[[126 103 109 122]
 [128 120 122 124]
 [128 139 137 125]]
=>
[[103 109]
 [120 122]]

[[118 148 117]
 [127 153 112]]
=>
[[148 117]
 [153 112]]

[[130 153 148]
 [125 147 147]
 [137 151 143]
 [135 152 150]
 [126 145 147]]
=>
[[153 148]
 [147 147]]

[[114 126 114 136]
 [148 135 152 133]]
=>
[[126 114]
 [135 152]]

[[136 124 119 128]
 [145 138 105 142]
 [111 125 143 140]]
=>
[[124 119]
 [138 105]]

[[130 132 122 112 120]
 [104 110 148 152 105]
 [121 109 154 149 104]
 [123 152 110 109 150]]
=>
[[132 122]
 [110 148]]
---
[[116 119 119 117 131 120 124 136 134 155 121 131 130]
 [127 119 118 111 124 109 142 135 121 136 126 130  99]
 [156 130 141 111 140 127 148 129 124 110 119 110 143]]
=>
[[130 116 119 119 117 131 120 124 136 134 155 121 131]
 [ 99 127 119 118 111 124 109 142 135 121 136 126 130]
 [143 156 130 141 111 140 127 148 129 124 110 119 110]]

[[133 132 133 131 121 124 134 129 122 122]
 [133 128 145 143 118 106 152 139 106 123]
 [129 126 146 145 121 103 154 141 104 127]
 [121 123 119 120 139 135 115 127 139 135]
 [131 131 110 111 131 151 106 116 150 124]
 [128 125 148 147 122 102 154 141 102 129]
 [124 124 145 145 126 105 149 140 106 134]
 [129 131 108 109 133 153 102 115 153 125]
 [120 122 119 120 140 134 116 128 139 136]]
=>
[[122 133 132 133 131 121 124 134 129 122]
 [123 133 128 145 143 118 106 152 139 106]
 [127 129 126 146 145 121 103 154 141 104]
 [135 121 123 119 120 139 135 115 127 139]
 [124 131 131 110 111 131 151 106 116 150]
 [129 128 125 148 147 122 102 154 141 102]
 [134 124 124 145 145 126 105 149 140 106]
 [125 129 131 108 109 133 153 102 115 153]
 [136 120 122 119 120 140 134 116 128 139]]

[[119 129 139 108 123 138 136 105]
 [116 143 136 122 142 152 134 124]
 [149 113 113 150 121 158 153 152]
 [154 121 123 156 120 147 156 158]
 [128 130 110 137 137 109 111 146]
 [107 157 158 103 157 115 106 111]
 [152 101 126 147  98 151 152 150]]
=>
[[105 119 129 139 108 123 138 136]
 [124 116 143 136 122 142 152 134]
 [152 149 113 113 150 121 158 153]
 [158 154 121 123 156 120 147 156]
 [146 128 130 110 137 137 109 111]
 [111 107 157 158 103 157 115 106]
 [150 152 101 126 147  98 151 152]]

[[111 108 126 141 110 115 128]
 [143 130 131 149 119 127 133]
 [105 144 113 146 131 143 133]
 [106 117 123 126 132 146 115]
 [109 117 110 116 143 114 148]
 [117 132 147 107 113 106 133]]
=>
[[128 111 108 126 141 110 115]
 [133 143 130 131 149 119 127]
 [133 105 144 113 146 131 143]
 [115 106 117 123 126 132 146]
 [148 109 117 110 116 143 114]
 [133 117 132 147 107 113 106]]

[[111 132 157 116 108 135 113]
 [109 132 158 116 109 134 112]
 [115 132 153 116 107 136 115]]
=>
[[113 111 132 157 116 108 135]
 [112 109 132 158 116 109 134]
 [115 115 132 153 116 107 136]]

[[127 127 130 129 134 134 136]
 [135 140 141 141 129 120 114]
 [141 142 139 145 149 154 151]
 [132 131 128 123 123 120 120]
 [137 140 142 140 142 141 141]
 [124 127 126 124 120 114 117]
 [145 131 124 124 124 129 131]
 [120 110 100 101 105 115 117]
 [131 132 130 127 144 150 148]]
=>
[[136 127 127 130 129 134 134]
 [114 135 140 141 141 129 120]
 [151 141 142 139 145 149 154]
 [120 132 131 128 123 123 120]
 [141 137 140 142 140 142 141]
 [117 124 127 126 124 120 114]
 [131 145 131 124 124 124 129]
 [117 120 110 100 101 105 115]
 [148 131 132 130 127 144 150]]

[[137 127 113]
 [122 128 135]
 [139 137 135]
 [116 121 131]
 [126 132 129]
 [130 135 141]
 [136 146 146]
 [105 103 111]
 [127 123 119]]
=>
[[113 137 127]
 [135 122 128]
 [135 139 137]
 [131 116 121]
 [129 126 132]
 [141 130 135]
 [146 136 146]
 [111 105 103]
 [119 127 123]]

[[133 132 127 126 128 143 139 121 122 120]
 [143 118 116 140 116 145 147 132 113 110]
 [144 113 111 144 113 139 142 143 112 113]
 [118 122 122 127 128 109 113 129 140 143]
 [112 148 146 113 138 118 113 110 138 130]
 [148 112 110 145 113 141 146 145 116 116]
 [143 108 111 144 114 137 142 145 119 133]
 [113 148 143 109 143 116 112 108 141 135]
 [119 121 117 127 126 105 110 131 141 142]]
=>
[[120 133 132 127 126 128 143 139 121 122]
 [110 143 118 116 140 116 145 147 132 113]
 [113 144 113 111 144 113 139 142 143 112]
 [143 118 122 122 127 128 109 113 129 140]
 [130 112 148 146 113 138 118 113 110 138]
 [116 148 112 110 145 113 141 146 145 116]
 [133 143 108 111 144 114 137 142 145 119]
 [135 113 148 143 109 143 116 112 108 141]
 [142 119 121 117 127 126 105 110 131 141]]
---
[[137 114 128 135 126]
 [122 132 127 138 130]
 [123 126 123 126 125]
 [138 132 129 106 132]
 [131 131 132 114 135]
 [110 129 131 126 130]
 [129 133 130 127 127]
 [127 130 132 123 127]]
=>
[[110 129 131 126 130]
 [122 132 127 138 130]
 [123 126 123 126 125]
 [127 130 132 123 127]
 [129 133 130 127 127]
 [131 131 132 114 135]
 [137 114 128 135 126]
 [138 132 129 106 132]]

[[143 122 135 134 139 145 124 116 115 118 131 140]
 [137 144 126 125 125 128 127 114 127 150 123 137]
 [139 131 134 133 131 133 129 117 138 144 114 133]
 [129 114 138 122 135 122 132 119 113 130 119 136]
 [126 125 138 143 125 137 121 128 130 122 141 137]]
=>
[[126 125 138 143 125 137 121 128 130 122 141 137]
 [129 114 138 122 135 122 132 119 113 130 119 136]
 [137 144 126 125 125 128 127 114 127 150 123 137]
 [139 131 134 133 131 133 129 117 138 144 114 133]
 [143 122 135 134 139 145 124 116 115 118 131 140]]

[[141 107 149 142 154 103 134 133 113 104 135 136 106 153]
 [133 121 123 139 105 109 113 129 135 136 135 113 114 122]]
=>
[[133 121 123 139 105 109 113 129 135 136 135 113 114 122]
 [141 107 149 142 154 103 134 133 113 104 135 136 106 153]]

[[115 122]
 [142 133]
 [110 128]
 [113 135]
 [119 151]]
=>
[[110 128]
 [113 135]
 [115 122]
 [119 151]
 [142 133]]

[[109 103 139 116 110]
 [126 105 149 127 124]
 [148 154 145 155 141]
 [117 104 147 110 123]
 [130 148 105 143 132]
 [145 155 104 151 137]
 [129 144 140 141 140]]
=>
[[109 103 139 116 110]
 [117 104 147 110 123]
 [126 105 149 127 124]
 [129 144 140 141 140]
 [130 148 105 143 132]
 [145 155 104 151 137]
 [148 154 145 155 141]]

[[155 138]
 [113 118]
 [150 112]]
=>
[[113 118]
 [150 112]
 [155 138]]

[[143 132 118 127]
 [104 151 111 108]
 [103 143 153 153]
 [112 146 106 108]
 [152 126 151 143]
 [145 118 151 154]]
=>
[[103 143 153 153]
 [104 151 111 108]
 [112 146 106 108]
 [143 132 118 127]
 [145 118 151 154]
 [152 126 151 143]]
